128 stands for zero in the data rows.
Every row has a hidden score. In each pair, how much higher is the second row's than the first's? 15 means about the same, 30 much higher and 0 much lower. The score is a weighted sum of the row's numbers plus the product of two more (or one squared), each taken from its middle value.
[143 130 102 148 126 104 126 114 124 126 140 132 107 102  90 118 118 146
 123 147 131  98 123 118]
[111 112 120 148 162 157 145 139 125  92  74 110 139 173 179 110 118 103
 154 112 137 161 117 151] -> 13
[ 97 107 139 122 164 105 178 118 121  78 141 149 127 135  85 105 105 105
 124 143 131 140 162 121]
[103 135 127 107 174 150 164 111 114 137  63  95 179 165 185 134 145 145
 164 146 114 167 144 117] -> 5
[116 127 126 127 173 107 154 116 127  87 125 125 121 130 101 107 110 122
 135 168 112 130 151 117]
[110 102 150 146  88 203 109 126 182 151 155 140  96 120 128 151 182 107
 156  38 180 100  90 138] -> 13
[164 128 105  98  60  71 152 109 103 110 192 140 150 104 119 118 130 137
  96 148  87 137 160 111]
[120 115 116 125 141 103 147 132 108  98 108 110 138 150 146 126 121 102
 129 141  98 150 149 128] -> 12
[141 150  94  98  84  81 116  96  79 177 178 109 153  73 127 177 115 169
 132 151 123  87  94  95]
[145 131 110 119 135 123 164  93 128 104 159 131 137 108 106 121 147 149
 134 150 126 125 146 108] -> 16
[ 90 125 119 128 153 100 134 118 108  89  82  87 129 146 171 102 112 117
 193 162  99 153 100 116]
[142 137 156  70 150  91 116 139 108 138 138 111 159 125 121 112 125 129
  89 193  88 178 189 117] -> 14
[126 130 108  90  93 111 131 120  65 146 165 119 167 109 176 174 140 143
 123 140 104 132 130 103]
[174 114  78 130 101 190 114  79 121 156 161 112 124  83  84 195 187 127
 180  97 203  78 105  71] -> 16
[120 117 115 181 143 110 130 154 155  75 120 158  72 135  84  93  77  91
 127 119 139 106 107 159]
[138 122 110 163 124 160 129 109 166 126 116 127  95 112  99 104 155 128
 175  86 171 116  73 133] -> 20
[161 128 107  71 130 110 122 115  69 182 146  96 182 114 169 208 128 154
  76 139 113 112 181 111]
[142 126 125 126 126 129 136 133 152 113 115 123 127 133 144  93 136 133
 131 141 107 154 135 142] -> 22
[144 144 109 145 127 141 141 117 137 119 143 153 119 106 108 121 157 159
 143 143 135 118 118 119]
[133 151 156 125 152 157 124 125  87 116 117 131 154 149 151 118 169 155
 129 169 117 164 141 105] -> 12
[174 136 111  81 104  82 123 106  77 159 190 133 156  87  99 164 108 157
  70 157 122 105 164  98]
[118  81 210 152 165 185  85 206 202 115  80 140  93 200 151  58  90  60
  68  62 163 171 146 219] -> 16
[119 131 134 149 113 135 134 131 160 152 131 152 112 119  89 124 131 133
 123  96 144 113 106 144]
[ 96 108 197 133 152 203  91 208 181 135 107 173 113 165 150  79 111  91
  83  96 145 176 140 199] -> 13
[153 148 110  97  95  88 108 136  93 154 159 139 146  98 127 155 107 152
  93 159 106 120 134 111]
[116 142 111 150 152 146 144 121 138 135  97 133 125 125 130 123 146 151
 156 131 128 127 107 129] -> 20
[143 140 110 140 139 130 158 104 123 106 141 141 125 112 103 118 143 146
 133 144 119 126 127 119]
[109 121 155 145 112 146 117 182 154 135 123 155 121 158 149 131 117  97
  83  86 120 138 136 178] -> 15
[ 94 137 126 167 114  76 141 110 124 112 107 109 107 139 134 133 120 132
 163 106 117 100  77 122]
[ 71 133 180 150 136 156 116 166 171 132 131 166  96 132 124  92 123 122
 142 100 147 134  90 165] -> 18
[150 140 139  71 137  89 116 108  76 160 147  95 167 118 134 165 135 150
  87 166  95 133 179  95]
[123 124 141 112 125 122 136 117 140 162 155 129 135 115 126 156 117 146
 103  92 141  97 134 143] -> 20
[127 153 115 161 122 108 129 121 148 144 109 147 105 112  85 109 108 161
 142 132 137 105  87 123]
[145 142  87 156 124  95 146  96 116 111 136 117 110 103 108 138 145 135
 140 127 102 100 109 122] -> 13
[158 108 102 176 154 170 122 146 154 101  92 133  93 141 131  90 131 109
 117 118 123 140 128 161]
[125 120 174 171 139 139 106 162 199 113 112 139  83 152 128  79 114 115
 105  87 141 121 110 187] -> 10
[128 123 129 139 166 145 121 144 148 137  72 107 128 152 154 114 136 119
 124 120 112 149 135 155]
[ 83 104 197 128 131 199 114 179 177 142  97 154 135 182 175  84 114 101
 108  71 151 175 128 187] -> 15
[110  78 160 109 108 165 109 198 140 104 148 153 127 163 181 105  94  48
  69  85 117 172 162 191]
[151 150 121  83 146 106  92 125 106 155 122  97 148 110 151 145 111 156
 117 182  98 131 144 112] -> 7
[133 150 100 153 128 115 143 114 109 139 143 147 122 108 109 173 129 158
 118 123 136  76 114 118]
[139  92 135 116  99 106 132 153 135 119 157 121 135 152 157 156 107  72
  56  70 103 119 175 173] -> 16
[131 157 128 114 127  90 136  88 127 143 157 122 127  91  92 146 138 167
 144 145 128  94 116  98]
[124 121 114 162 135 159 148 133 121 108 100 138 129 153 150 124 137 121
 140 109 140 137 114 141] -> 7
[135 159 118 148 109 131 143 121 132 123 130 151 128 117 123 108 140 170
 149 144 128 127  90 120]
[104 151 129 135 135 132 157 114 108 117 130 142 143 127 132 136 141 153
 158 151 120 127 112 107] -> 16
[127 125 137 118 190 111 146 132 125  96 110 102 134 149 140 130 131 112
 118 169 106 139 187 132]
[127 131 102 184 126  90 120 137 127 112  90 132  83 138 101 124  90 111
 130 111 124  98  89 137] -> 25
[129 142 138  75 109 103 118 123  71 154 153 114 173 119 146 170 153 136
 112 158 102 152 155  96]
[141 148 112 102  94 107 122 110 118 160 137 129 148 100 136 128 115 170
 132 153 104 122 107 107] -> 15
[117 162 133 137 152 165 137 105 127 160 119 144 135 107 112 135 165 187
 160 139 151 116  97 102]
[127 151 124 130 152 118 131 138 132 143 118 142 122 113 102 125 126 145
 129 153 121 135 126 132] -> 10
[126 122 113 125 106 100 129 144  95  89 131 135 131 134 142 104 117 108
 129 161  96 162 129 124]
[151 129 100 159 125 150 110 137 149 101 123 123  96 120 135 125 162 118
 155 123 134 124 105 135] -> 10
[ 91 126 144 104 143  97 132 131 100 107 114 107 142 144 155 112 127 119
 151 173  88 161 148 106]
[138 113 135 137 153 118 131 147 140 100  91 117 128 165 141  99 101 101
 113 128 121 153 150 153] -> 9
[121 101 152 110 159 176 136 153 160 118 101 113 144 168 168 113 138  90
 127 115 134 176 169 157]
[107 114 147  87 173 149 124 168  94  95  90 127 163 168 167 101 103  94
 123 190 104 202 183 125] -> 15
[173 139 117 114  83  91 123 143 124 129 205 169 126  89  83 124 104 150
  69 164 134 108 156 128]
[163 151  90 117  76  91 115 103  96 182 151 117 143  91 126 188 141 170
 109 118 111  84 114 104] -> 11
[127 130 113 142 164 107 130 124 109 112  76  99 133 157 144 129 118 115
 136 143 104 138 134 127]
[131 129 100 188  99 116 132 107 144 140 107 109 103 128 117 135 139 134
 155  80 146  86  74 140] -> 16
[148 119 119  69 130 107 119 122  81 139 164 130 157 103 126 147  95 139
  91 174 119 132 171 101]
[136 159 112 128  96 153  79  75 125 184 144  98 106  70 102 188 196 167
 211 114 165  71  50  62] -> 15
[ 87 128 156 105 150 116 146 135  96 141  99 109 172 165 166 156 141 117
 128 133 102 156 159 122]
[126 138 143  62 143  99 122 138  87 133 135 104 174 136 173 142 113 142
 112 194  92 161 180 104] -> 13
[131 111 123 115 116 109 133  91 155 129 146  97 113 109 109 132 159 121
 156 105 130 111 128 110]
[177 126  86  79  96  83 127  88  97 158 156  90 163  94 155 155 127 162
  99 144  93 110 152 102] -> 8
[161 111 140 185 115 169 109 139 191 129 114 138  80 145 102  99 142 115
 114  56 176 108 100 170]
[143 161 122 159 149 127 129 121 152 107 118 155  98 116  83  95 111 153
 138 161 121 111 106 127] -> 18
[142 152 125 125  97  98 110 126 132 165 168 139 129  92  99 138 116 167
 110 145 138  93 119 123]
[116 121 135 117 156  91 135 132  91 101 104 112 143 156 131 122 111 106
 122 161 104 157 159 114] -> 14
[132 146 107 145 115  96 156 110 116 103 134 127 127 122 126 130 141 139
 145 143 104 119 112 121]
[134 140 134 157 126 123 120 125 176 125 139 143  86 103  89  92 137 146
 141 126 132 107 103 139] -> 19
[137 147 117 145 161 116 145 119 128 118 125 144 115 117  79 124 131 135
 122 146 120 120 135 128]
[159 103  96 152 115 186  62 108 187 153 122  88  68  81  87 123 190 113
 208 104 190  96  83 104] -> 18
[125 148 139 130 137 133 131 129 143 157 150 149 127 112 117 160 120 158
 106 113 150  89 125 143]
[140 126 124 126 139 140 116  82 145 130 117  88 107 106  97 120 184 134
 191 130 139 125 108  86] -> 22
[179 107 105 131  64 204  93 136 163 142 176 170  98  87  86 125 170 119
 133  94 183 122 112 113]
[102  90 169 128 189 164  87 196 122  91  47 106 127 209 197  88  89  63
 111 136 123 193 162 169] -> 13
[114 105 119 154 132 133 109 144 142 123  71 117 105 150 152  89 109  98
 140 104 113 145  96 149]
[171 167 108  94  96 103 119  98 116 182 165 137 155  79 113 158 111 194
 101 151 130  90 121 103] -> 5
[153 125 152   6 109  68 114 101  66 175 179  74 205 107 179 161 132 169
  78 189  86 155 213  81]
[112 126 114 110 101 101 138 122  97 143 153 141 143 112 129 156  98 128
 122 122 123 111 121 114] -> 13
[147 116  66  80  85 116 124  24  84 194 170  36 164  71 145 245 179 156
 204  98 172  49 103  42]
[109 127 136 132 155 106 127 115 117 119  72  78 135 156 171  99 131 134
 172 138 116 153 101 123] -> 3
[119 109 158  82  86 155 100 118 152 206 188 126 147  96 109 175 126 138
 126  82 204  92 127 117]
[124 115 101 143 123 127 142 133 119 102 138 153 111 116 110 117 110 108
 123 125 123 127 122 133] -> 2
[145 118 102 173 104 152 132 137 166 115 158 144  99 115 104 137 133 110
 134  98 165  87 115 157]
[104 102 181 166 135 168 123 173 192 128 105 158 102 181 131 100  97  83
  85  39 165 130 124 204] -> 18
[ 86 117 190 137 127 176 122 181 141 137 104 148 146 187 183 127 130 102
 101  77 146 160 134 171]
[154 153  97 134  87 135 134  82 115 154 154 135 131  90 112 158 167 169
 148 114 133  93  89  92] -> 20
[128 140 133 172  99 140 130 155 157 113 138 179  98 134 109 103 107 136
 111 112 145 114  97 154]
[101 142 114 157 158 145 140 128 109 118  97 144 122 137 127 139 122 133
 153 145 126 117 110 113] -> 17
[144 133 119 128  82 160  98  89 101 154 125 102 128 116 111 171 197 121
 191  96 162 125  78  68]
[107 147 123 156 116  96 137 121 113 124 130 141 117 122 111 133 128 145
 146 123 127 106  91 117] -> 14
[132 148 114 147 155 161 122 158 135 156  85 154 127 129 119 123 119 139
 126 134 138 140 111 149]
[129 154 104 108  61  84 144  89 109 168 169 130 152  88 127 150 133 181
 141 129 114 102  89  98] -> 25
[117 119 156  78 135  97 129 130 101 133 133  87 163 144 174 136 138 119
 107 150  87 160 181 121]
[140 147 103 170 104 168 128  96 150 143 132 144  99  95  84 134 179 160
 192 112 172  90  70  96] -> 20
[157 171 121 146 109 125 113 133 144 148 117 155 123 116 109 115 126 168
 122 154 106 121 103 129]
[107 119 120 119 153 114 154 105 102 114  90  90 154 154 165 131 151 121
 150 142  92 152 149 108] -> 15
[143 134 101 137 107  71 134 110 119 127 167 113 124  95  82 132 111 138
 131 158 132  91 135 117]
[134 125 125 125 100 155 126 120 148 170 129 142 131 111 106 131 152 142
 129  96 147 127 113 118] -> 12
[150 135 108 156 135 141 146 113 146 114 144 147 105 104 102 107 151 155
 130 131 137 109 114 134]
[ 95 103 173 100 164 121 128 179 116  88 109 139 141 179 143  92  76  79
 102 157 126 185 176 146] -> 14
[166 147 120  60 149  96 126  87 109 151 163  96 161  89 143 154 110 186
 113 189 118 102 164  96]
[ 89 140 172  71 163 133 115 150  59 136  76  76 203 188 232 138 154 127
 142 191  88 212 169 105] -> 8
[104 137 104 182 132 124 139 121 141 151  86 137 110 132  99 138 104 136
 154  93 152  93  75 139]
[192 118  82 110  94 197  57  72 129 189 151  85 111  66  91 217 212 125
 193  95 204  68 100  52] -> 12
[146 112  96 149 143 130 127 143 131 107 107 131 106 132 120 119 110 101
 106 128 110 127 144 144]
[162 147 106 147 116 125 127 134 161 142 137 166 107  99  65  97 112 150
 113 147 142 121 119 135] -> 15
[ 48  99 255 129 148 224  98 224 206 159 115 191 117 200 154  91  97  74
  62  39 171 170 149 219]
[164 138 108 114 111 130  98 105 136 172 141 120 116  82  84 140 148 146
 140 132 144 108 117  99] -> 15
[156 132  88 143 130 124 136 101 138 121  95  95 128 129 142 127 149 127
 152 127  99 130 116 125]
[131 135 150  68 117 107 119 152  84 128 158 139 171 132 152 135 118 139
  90 190  99 166 184 105] -> 10
[ 85 124 115 146 148 109 136 116  74 111  71  83 144 167 189 152 140 116
 180 130 105 136 101 105]
[137 149 103 170  95 128 125 142 148 109 133 176  89 101  98  90 106 147
 145 139 128 119  69 137] -> 19
[164 124 114 115 101 114 122 161 104 107 122 142 148 147 141  95  99 117
  90 159 116 181 146 139]
[ 88 103 179 169 127 186 132 204 195  91 147 203  90 172 123 100  87  62
  76  60 156 126 141 211] -> 20
[ 94 128 143  95 137 124 138 148 110 131 124 141 158 139 144 134  99 121
 126 153 122 156 149 122]
[123 111 110 126 132 107 153 131 102 103 138 140 132 130 113 130 115  97
 110 134 109 139 156 126] -> 16
[155 158 114 143 104 121 149 115 135 112 151 160 130 118 101 117 136 156
 116 148 116 124 126 122]
[147 143 126  70 104  70 148  80  79 138 184 101 168 101 134 156 138 164
 106 162  94 118 162  89] -> 20
[ 89 116 206  92  95 145 124 164 170 176 185 179 136 132 125 132  81 120
  64  58 164 115 138 176]
[120 111 142  98 155 120 135 139 140 118 127 124 132 130 131  96 102 111
 113 145 115 157 161 144] -> 17
[115 107 106 139 152  67 181  76 112  72 134 108 116 124  79 110 118 101
 148 132 106 120 140 107]
[122 143 131 104 104  78 161 121 118 109 165 140 146 114 120 117 122 142
 130 163 100 142 144 114] -> 10
[124 152 116 126 115  86 154  91 146 139 148 127 125  97 110 125 127 177
 148 134 118  96 103 113]
[170 138  94  97 109 112 141  62 116 151 173 101 150  83 117 160 149 176
 137 138 137  88 134  86] -> 16
[136 108 130 141 135 132 149 140 140 107 137 118 127 156 159 148 137  95
  92  90 115 122 165 164]
[139 117  92 163 144  87 168 119 138  77 129 139 101 131  84 118  95 104
 120 131 118 106 139 138] -> 20
[103 140 135 181 150 156 136 123 157 147  78 138 108 151 127 126 125 143
 149  83 155 102  86 146]
[121 121 152 128 153 121 132 129 161 117 132 130 110 123  97  92 131 120
 133 120 145 140 129 143] -> 22
[167 132  91  94  74 133  95 104 121 174 184 119 138  59  96 138 124 153
 153 153 169 109  97 100]
[134 128  92 141  82 173 113  72 113 168 143 110 116  87 105 197 221 137
 205  77 172  83  66  58] -> 1
[ 76 113 167 106 160 158 118 170 114 122  97 115 150 172 202 132 130  98
 128 137 108 172 153 144]
[149 109 158  54 104 143 119 148 110 169 169 139 180 129 159 133 123 136
  53 131 119 169 193 134] -> 16
[118 147 127 145 138 123 157 108 113 120 130 144 130 126 113 131 149 157
 141 145 126 120 123 111]
[115 113 145 109 124 199 103 113 125 153 119  93 141 137 182 158 215 133
 175 102 148 136 127  95] -> 8
[135 165 100 157 112 113 139 123 124 135 145 156 109  96  94 144 138 153
 131 130 119 100  90 128]
[118 107 157 134 125 171 124 137 164 141  98 115 134 163 162 115 153 115
 127  79 136 150 132 153] -> 12
[156 121 124 112  82  90 143 143 127 106 177 153 136 122 117 113 120 122
  76 140  97 143 167 139]
[ 80 119 190 127 141 180 122 165 132 139  95 133 153 186 190 124 143 112
 113  88 137 169 142 159] -> 14
[135 112 129 182 134 191 136 131 191  92 150 158  77 123  89 108 162 110
 146  83 179 101 116 155]
[160 123 111 130 128 166 120 106 150 134 159 146 104  85  64 138 170 140
 153 129 182 106 130  93] -> 20
[165 135 113 151 130 114 126 130 131 130 107 129 119 131 110 116 134 139
 103 130 124 129 136 137]
[ 94  94 139 143 231 132 141 112 104  74  23  41 137 208 201 114 130  87
 176 140 116 160 157 125] -> 12
[106 139 133 107 159 117 130 132  91 139  84 101 163 153 164 148 136 121
 137 152  90 159 149 117]
[183 136  67 187 108  98 139 109 139 119 102 113 106 123 100 130 118 135
 131 109 133  92  95 143] -> 11
[114 113 154  93 106 112 111 165 145 137 142 134 134 140 158 119  86 101
  91 119 103 145 150 157]
[124 143 113 149 124  94 131 119 141 116 129 141  97 104  86 103 107 140
 140 145 115 111 101 119] -> 20
[160 136 129  81 101  92 101 139  83 121 173 137 145 110 132 128 103 135
  80 187  93 145 162 101]
[108 128 143  57 133 102 115 126  69 143 125  97 180 140 188 152 113 139
 124 186  92 158 170  89] -> 15
[134 153 112 159 137 115 128 110 123 119 104 124 112 126 118 123 134 150
 146 136 111 116  97 121]
[179 129  65 130 128 135 155 101 126 129 144 134 139 100 114 148 113 151
 110 134 139  97 139 130] -> 14
[170 127  83 108  77 144 120  70 105 163 173 105 138  81 120 199 182 148
 156 104 154  83 108  70]
[137 145 114 120 121  89 144  93 116 178 147 108 146 109 120 195 125 168
 112 112 133  67 133 116] -> 14
[ 60 102 178  72 166 122 135 140  90 122 104  84 177 179 206 145 123  97
 136 146  96 176 182 119]
[134 127 146 128 104 127 116 151 114 126 112 120 149 163 178 123 141 125
 105 123 106 158 142 138] -> 12
[142 139 102 156 115 113 150 123 127 113 154 164 110 102  72 113 123 137
 121 141 131 114 118 127]
[141 140 105 140 123  98 165 103 119  92 155 136 125 113  91 131 139 122
 138 135 115 119 126 119] -> 14
[ 97 130 139 132 168 123 122 150 117 120  93 124 123 145 136 121 121 112
 134 149 112 147 134 131]
[108 130 155 152 142 143 149 141 170 136 137 173 109 130  82 112 119 126
 105  96 152 114 130 158] -> 16
[127 127 152 137 164 109 121 158 106 124  89 114 137 170 140 135 114 112
 103 134 130 148 153 143]
[135 159 115 156 150 109 131 137 128 139  91 132 122 134 110 144 117 145
 123 139 123 110 119 134] -> 18
[134 151 101 179 122 126 126 123 156 119 123 154  91 103  85  95 117 155
 154 149 137  97  83 129]
[124 143 132 125 155  89 164  86 138 101 130 100 129 120 115 108 146 155
 152 164 105 123 143 108] -> 17
[101 108 154  81 188  98 118 145  73  94  95  83 155 171 163 131 116  87
 116 194  76 181 212 107]
[147 120 119 181 138 136 112 116 166 125 119 112  79 123  78 132 155 119
 160  89 182  86  94 133] -> 14
[135 138  97 122 128 106 149 101  97 135 143 115 143 110 136 168 139 149
 134 136 114 102 126 107]
[176 128  73  62 106  65 123  92  61 173 160  81 175  90 162 217  99 149
  88 143 100  88 159  98] -> 8
[142 130 108  87 119  92 137 103  84 120 162 114 154 104 143 151 116 142
 121 163 104 123 147  98]
[176 129  74 159  93 165 109 102 149 126 148 124  93  85 104 132 173 142
 169 121 154  93  87 107] -> 12
[120 126 184 127 109 122 109 169 138 124 125 129 132 171 162 109 123 114
  88 114 119 154 143 159]
[114 163 115 140 162 120 136  99 122 134  84  98 133 125 137 138 138 145
 177 142  95 122  92 119] -> 19
[116 151 103 157 150 117 136  82 115 151  65  73 129 134 153 149 167 155
 178 113  97 111  84 112]
[173 142  88 147 139 115 122 131 145 134 127 141 104 100  87 120 112 143
 105 147 122 108 131 141] -> 14
[149 121 107 139 141 102 116 134 115 108  69  86 133 157 168 102 111 118
 141 137 111 161 111 139]
[139 127 115 115  95  86 136 126 109  89 153 127 132 122 131 105 127 118
 121 162  77 153 141 118] -> 19
[134 154  81 175 131 160 128  98 151 170  83 123 117 101 100 126 134 158
 178 113 145  97  54 129]
[104 125 154  99 141 155 120 149 127 180 115 133 158 143 162 161 115 127
 100  96 139 134 140 148] -> 7
[150 120 123 134 184 111 145 129 144  73 115 115 111 136 109  86 122 114
 118 170 115 145 174 141]
[146 141  83 131  90 115 162 106 100 125 155 134 151 111 150 163 145 149
 129 127 109 110 119 118] -> 13
[197 133 106   5  73 119  72  80  45 213 210  66 199  64 187 232 168 186
 102 161 133 101 165  47]
[157 136  82 124 125 100 151  80 103 115 148 100 136 103 138 153 143 150
 139 138 103 100 122 110] -> 16
[143 159 125 154 138 131 130 106 139 121 134 138 105 104  88 115 153 159
 153 149 133 111 101 113]
[138 154  97 188 135 151 129 136 169 143 102 158  95 109  88 114 114 160
 145 127 157  91  79 151] -> 12
[153 160 102 163 117 140 128 120 144 142 130 159 107  97  88 112 133 164
 131 138 129 107  91 132]
[128 146 158  48 128 105 109 123  87 154 161 100 179 109 163 140 142 163
 119 196 102 162 167  94] -> 18
[ 83  70 183 128 145 164 130 200 154  74 129 155 122 196 160  94  92  31
  78  82 124 175 185 194]
[ 91  96 163 116 108 156 119 165 150 137 144 151 123 144 162 116 101  93
 101  73 133 140 118 170] -> 13
[ 74  96 176 132 191 154 132 163 122  87  99 122 122 183 160 121 125  73
 118 127 121 159 177 147]
[179 141  67 158 115 140 140  98 128 113 142 128 114  95 107 139 147 138
 143 125 121  98 100 125] -> 11
[108 151 128 140 116 151 135 144 139 105 129 185 117 112 111  79 102 150
 156 169 138 143  85 120]
[155 136  75 168 117 123 135 128 117 107  78 106 124 141 168 119 128 128
 161 119 123 139  76 146] -> 7
[106 157 124 138  93  96 137 117  93 135 124 135 140 126 137 141 139 150
 152 137 107 123  88 105]
[100 101 158 120 165 116 134 149  92  67 109 112 136 175 158 103 116  84
 125 150 118 172 161 128] -> 12
[112 165 121 155  84 111 166  86 132 150 140 159 135 107  93 127 131 187
 165 118 144  93  65 104]
[141 121 148  79 138 126 107 141 111 138 130 107 153 129 129 129 154 116
 113 169 111 174 183 108] -> 3
[134 144 112 108 102 103 148  98 110 146 178 143 142  93 123 154 121 169
 124 134 135  92 117 105]
[125 105 173 134 124 146 114 197 187 117 141 166 103 152 125  92  99  76
  64  87 124 156 159 207] -> 11
[139 127 114 148 142 135 146 127 131  97 127 143 117 127 116  98 132 133
 132 138 130 142 126 135]
[101 103 168 170 198 190 122 172 159  81  66 128 102 199 168  91 110  85
 126 106 160 149 139 177] -> 6
[132 140 117 126 136 125 133 134 112 117 103 117 140 140 158 118 136 134
 139 153 102 159 129 128]
[126 160 119 156 160 160 112  95 131 167 100 117 116 110 103 159 177 163
 175 123 143  93  88  97] -> 18
[122 109 142 110 171 136 151 140 102  81 132 128 144 149 137 103 140 105
 120 167 111 178 188 128]
[ 97 123 142 158 137 129 136 158 120  87 113 142 117 166 153 120 107  95
 133 114 137 135 112 149] -> 10
[171 125 100 135 122 159 149 121 136  98 123 139 140 133 145  93 151 140
 127 147 119 158 147 130]
[133 117 134 112 187 105 141 115  99  91  72  68 153 172 166 106 126 115
 141 165 106 176 164 121] -> 18
[166 146 105  92  63 105 137  69 104 155 204 127 155  73 135 170 153 198
 133 142 134  80 119  75]
[104 102 192 107 144 120 126 174 153  84 144 145 124 164 131  83  98  81
  86 135 121 171 182 167] -> 6
[146 122  98 140 137  94 156 108 107  93 113 111 131 135 116 127 119 106
 123 133 103 136 141 128]
[168  96  56  86  16 204  61  28 105 221 174  46 140  51 142 255 244 140
 255  53 229  48  52   3] -> 16
[115 140 117 141 160 110 140 104 114 136  86  91 137 139 147 140 158 143
 155 136 102 124 124 115]
[153 114  94 156 123 191  97 116 151 148 104 118  98  98 107 130 187 121
 179 100 162 127  88 108] -> 19
[151 134  80 152 114  97 153 112 127 124 118 134 123 115  90 133 109 119
 120 115 108 115 118 137]
[128 135 113 148 141  84 173  94 134  88 146 133 112 113  82 115 133 137
 140 141 112 107 135 118] -> 17
[142 125 104 124  68  74 161  90  92 121 187 125 143 110 125 163 145 143
 105 113 108  93 138 104]
[159 137 118 104  75 112 140 115 125 143 198 164 141  90  98 135 126 163
 103 138 140 115 134 111] -> 25
[106 145 149 140 133 108 150 108 130 124 129 123 128 128 123 120 147 157
 154 126 137 121 104 119]
[130 122  98 104 142  98 131 116  91 121 124 103 139 115 152 144 114 122
 134 156 102 127 137 113] -> 5
[ 47  87 208 121 208 166  91 210 129  84  61 119 119 216 193  99  81  40
 118 141 123 190 174 167]
[119 147 159 102 145 121 121 133  97 150 119 124 160 139 135 132 152 156
 123 161 123 161 151 103] -> 9
[133 152 110 144 144 134 136 110 117 112 140 143 115 107 116 130 133 161
 145 158 130 102 109 111]
[122 131  90 160 113 111 162 110 122 107 139 149 112 112  94 124 119 129
 146 128 125 105 103 122] -> 20
[ 84 134 170 116 133 157 132 143 120 147 113 138 152 153 163 125 152 139
 133 124 124 158 131 128]
[158 154  85 157 119 116 106 145 149 134 139 150  98  90  93 125  86 155
 126 165 145  85 104 136] -> 11
[113 120 178 115 116 147 129 170 127 114 141 162 141 160 143  98 123 117
  92 134 135 174 154 147]
[139 119 151 126 138 139 130 165 178  96 170 194 100 115  71  70  72 115
  76 143 151 135 157 167] -> 18
[ 93 122 131  99 164 116 142 127  81 100  92  89 168 161 185 133 135 101
 154 167  81 179 156 113]
[138 114 160 148 101 147 107 162 155 120 129 141 114 155 152  92 138 112
  86  94 122 149 131 169] -> 15
[147 155 122 143 141 123 159  89 150 116 136 145 119 111  77  99 137 162
 135 145 120 117 125 116]
[156 143  94 139 130  84 139  91 121 124 144 116 121 105  98 153 122 151
 122 145 116  78 132 114] -> 7
[140 150  99 158 136  98 130  98 152 140 101 108 103 106  96 130 138 151
 164 122 122  96  92 122]
[137 145 119 133 151 123 141 122 114 109 133 151 124 118  98 126 114 135
 122 156 118 121 134 118] -> 13
[123 137 120 106 135 119 127  96  97 137 137 114 141 105 147 136 138 169
 146 156 120 115 120  92]
[170 137  67 171 122 125 144 126 140 112 125 141 102 110  96 139 139 116
 124 117 118 105 113 141] -> 15
[146 100 111 135  84 149  78  99 147 139 151  82  83 101  89 195 222  84
 202  77 175  88 113  65]
[165 134 125  55 117  66 120 120  55 153 173  98 180 114 141 186 119 129
  60 170  86 134 202  99] -> 1
[132 145 111 124 122 103 159  89 129 145 153 133 138  97  95 132 117 172
 143 145 144  94 116 107]
[130 123 137 139 113 106 145 131 150 105 139 144 121 139 112  98 113 119
 110 109 132 136 128 150] -> 5
[134 134  80 131 101  97 145  91 104 131 162 114 132  88 130 148 130 152
 150 139 125  93 100 107]
[135 135 110 163  76 117 124 136 142 143 143 141 112 121 130 149 136 127
 104  79 113  96 105 151] -> 10
[112 131 107 187 138 128 124 150 158 102 118 151  75 117  92 101  99 114
 145 122 145 101  83 158]
[146 134  96 150 132 116 166  78 130 130 118 118 124 114  98 128 152 150
 139 116 111 109 117 112] -> 16
[153 127  67 118  83 136 102  74  97 200 149  71 140  78 148 233 175 155
 177  96 168  54  87  77]
[133 134 127 121 129 114 126 123 147 146 137 127 120 112 131 131 114 150
 117 120 125 102 119 137] -> 15
[100  80 177 133 128 175  97 237 144  76 115 166 117 201 183  93  74  29
  68  95 131 193 164 211]
[115 120 106 109 154 133 152 125  88 122 121 128 160 136 151 161 115 123
 130 144 124 131 152 113] -> 15
[142 137 108 156 110 102 126 129 148 129  96 106 114 134 148 118 124 132
 140 107 108 121  95 151]
[ 80 124 190  95 167 145 114 163 111 151  88 100 167 178 193 133 143 112
 124 138 111 182 166 141] -> 16
[127 131 106  97 120  65 124  92  97 152 163  91 139  89 115 161  97 157
 134 162 131  78 131  94]
[152 146  88 177 100 161 115 125 155 137 122 153  93  93  91 114 145 158
 174 114 173 105  52 124] -> 11
